0: array([ 1,  7,  9,  8,  8,  6,  7, 11,  8,  5,  6,  8])
1: array([10,  7,  5,  3,  2,  7, 10, 10,  8,  6,  7,  7])
2: array([ 1,  3,  7, 10,  7,  8, 10, 10,  6,  8,  6,  9])
3: array([ 3,  1,  3,  3,  8,  6, 11,  8,  6,  9,  7, 11])
4: array([ 3,  1,  2,  7, 10,  7, 11,  9,  7,  7,  8,  5])
5: array([ 8, 10,  7,  5,  2,  9,  8,  3, 12,  8,  6,  4])
6: array([ 9, 12, 10,  9, 13,  6,  4,  7,  8, 10,  9,  6])
7: array([13, 14, 10,  8, 11,  5,  3,  3,  0,  8,  7,  8])
8: array([ 7,  2,  6,  6,  5, 11,  8, 10,  7,  5,  7,  3])
9: array([ 9, 15, 12, 10,  8,  7,  6,  8,  7,  9,  9, 11])
10: array([ 6,  1,  5,  4,  5, 10,  8,  8, 10, 10,  8,  7])
11: array([ 8,  1,  7,  2,  5,  6,  9,  8,  8,  7,  8, 11])
12: array([14, 12, 10,  9, 11,  5,  6,  8,  1, 10,  7,  9])
13: array([11,  7, 12, 11, 12,  7,  6,  7, 10,  8,  8,  4])
14: array([11, 15, 13, 10,  8,  6,  7,  5,  9,  8,  8,  8])
15: array([ 7,  8,  8,  7,  5,  8,  8,  7, 11,  8, 10,  3])

array([ 8,  6,  9, 10, 10,  7,  8,  8,  5,  2,  6,  9]) 0 2
array([ 7,  1,  6,  4,  4,  9,  9,  8,  9, 11,  7,  4]) 10 8
array([ 8, 11,  8, 10,  8,  8,  6,  3, 10,  7, 10, 13]) 9 14
array([ 6,  6,  6, 11,  6,  7,  8,  9,  8,  7, 11,  9]) 2 15
array([ 6,  8,  9, 10,  7,  6,  8, 12,  5,  6,  5, 11]) 0 2
array([ 7,  7,  2,  5, 11,  7,  9, 10,  8,  7, 11, 11]) 3 4
array([ 9,  1,  5,  3,  5, 11,  7, 10, 10, 10,  7,  7]) 10 8
array([ 8,  1,  4,  7, 10,  7, 11,  9,  8,  8,  8, 11]) 3 11
array([ 8, 13,  9,  9,  8,  7,  7,  5,  0,  4,  8,  6]) 7 12
array([ 2,  1,  4,  5,  8,  6, 12, 12,  7,  7,  6,  7]) 4 3
array([ 4, 10,  7,  7,  5,  8,  7,  7, 13,  9,  8, 10]) 15 5
array([ 8,  6,  6,  4,  1, 10,  7,  6,  8,  7,  8,  7]) 1 5
